Turns in one plane each, and the order they were made in; the first pair answered
Rasul:
[-24 -18 -10 -14  -9 -12 -28  23] -> [-20   4  -1   2 -12   1 -42 -11]
[ 8 -5 -3 14  1  0 43 -6] -> [ -6  -5 -14  21  -4  16  36   6]
[ 23  -1  -2   8 -17  27   7  -7] -> [ 29  -8   2   2 -13  13  17  -2]
nivo:
[11  3 10 -9  1 -6 18  6] -> [  0   6  -1  -8  10 -11 -19  -7]
[-25   2 -17 -17   4  -1 -14  19] -> [-16   8   6 -12   3   2  25  17]
[  4  23  31   2   8  -4  10 -32] -> [ -2  -6 -30   7  -2   7 -28   9]
Bis:
[  2 -10   6   8   1 -19  -7  16] -> [  4  -5   8   4   5 -23  -2  18]
[-30   9  15 -19  15  -6   5  15] -> [-31   5  -4  -5  11  12   1  31]
[-10   2  -9   4  -2 -11 -14  -1] -> [ -4   0  -9   8  -5  -8 -10  -2]
Then:
Each pair is 2 to 3 turns apart.
[-35   1 -36  -8  -7   1 -20  33] -> [ 37 -26   5   6  -9 -43   4  -4]
Bis then Rasul then Rasul
[ 68  14  -9  34   0 -10  12  -8] -> [ 32  41  31  11  14 -19   8 -35]
Rasul then nivo
[-27  18  60 -27   0 -13  26 -16] -> [-57  10   6 -39   0 -12 -21  19]
Rasul then nivo
[ 41  -3  17  32   2  -7  27 -17] -> [ 27 -17  16   7  15 -29  40  15]
Rasul then Bis then Bis
[-5 13 -1 10  2 29 12 -1] -> [ -6 -10 -10  -7   7   0  18  23]
nivo then Rasul then Rasul
[-29 -13 -28  -2  -3  15   5  21] -> [-20  -9   0  -1  -2  13  38  15]
nivo then nivo then nivo
[  1  -5  -1 -13   0 -26  -9  -9] -> [  9  10   2   6  -5  -8 -11 -25]
nivo then Rasul then Rasul
[ 26 -23  16   1  -4  -6  21   8] -> [ 15  -8  33  -5   5 -12   4 -20]
nivo then nivo then nivo
[ 40  -2  10  14  -2   9   6 -34] -> [  2  -3 -25  15 -13  44  -7   6]
Rasul then Rasul
[  1 -15 -37  14  20   1 -41  -2] -> [ 10  12   3  27  22  38  24 -24]
nivo then Rasul then Rasul
[ 17 -18  -1  12 -20   8  13   4] -> [-17  -3 -16   2 -14  14  -8  15]
nivo then Rasul then Rasul
[  9 -20 -30   5  -5  10   7  29] -> [ 9  0 12 -3  1  6 44  5]
nivo then nivo then nivo
[ 22   7 -15  21  -7  24   8  12] -> [ 40   5   2  12  -2  -6  -6 -17]
nivo then nivo then Rasul
[  4  -1  -5  -3   9 -20 -37  -2] -> [-5 27 13  4  8 21 18 -4]
nivo then Rasul then nivo
[ 46  -9  32  11   6 -24  -1 -26] -> [-22 -16  -4 -27   9 -26   7  49]
Bis then Rasul
[-24 -13 -30 -13  -6   2 -11  39] -> [-22  -4 -35  -1  -6   6 -39  13]
nivo then nivo then Bis
[ 45 -21 -11  13  -5 -20 -24 -21] -> [ 10  22  40 -10  10  -6  24 -37]
nivo then Rasul then nivo
[ 31 -15 -48   0  -6   7  -1  54] -> [ 72   0  11  10   0 -18   0 -17]
Rasul then Rasul
[  2 -18  -2 -10   4 -23 -19   3] -> [ -1   9  11   8  -7  10 -12 -30]
nivo then Rasul then Rasul
[ 33   3  22  21  -7  -3 -21 -65] -> [ 19 -19  33 -19  14 -57  -7 -34]
Rasul then nivo
[-35 -11 -21  -3   0  -4 -32  11] -> [-45   6  -9   1   3   7 -23  -2]
nivo then nivo then Bis
[-28  15  -8  -6 -13  15 -23   0] -> [-20   5 -18  -3 -17  22   4  24]
nivo then nivo then nivo
[-21  25   5  -3   3   5 -32 -23] -> [ 13  -8  21 -18  10 -34  20   3]
Rasul then nivo then nivo
[-8 -5  8  1 -3 15 24 50] -> [-17  11  44  -7   3   8  25  17]
nivo then nivo then nivo
[ 38 -25 -28   0   4 -29 -45 -24] -> [ 43 -19   5  11   1   5  64   6]
Rasul then Rasul then nivo
[  4  -8  -3  -6   0 -27 -43 -17] -> [ -1  24  15   9  -3  27  29 -10]
nivo then Rasul then nivo
[-29  29   6 -11  12   1 -30 -28] -> [-25   5   7 -31  16 -17  22  29]
Rasul then Rasul then nivo
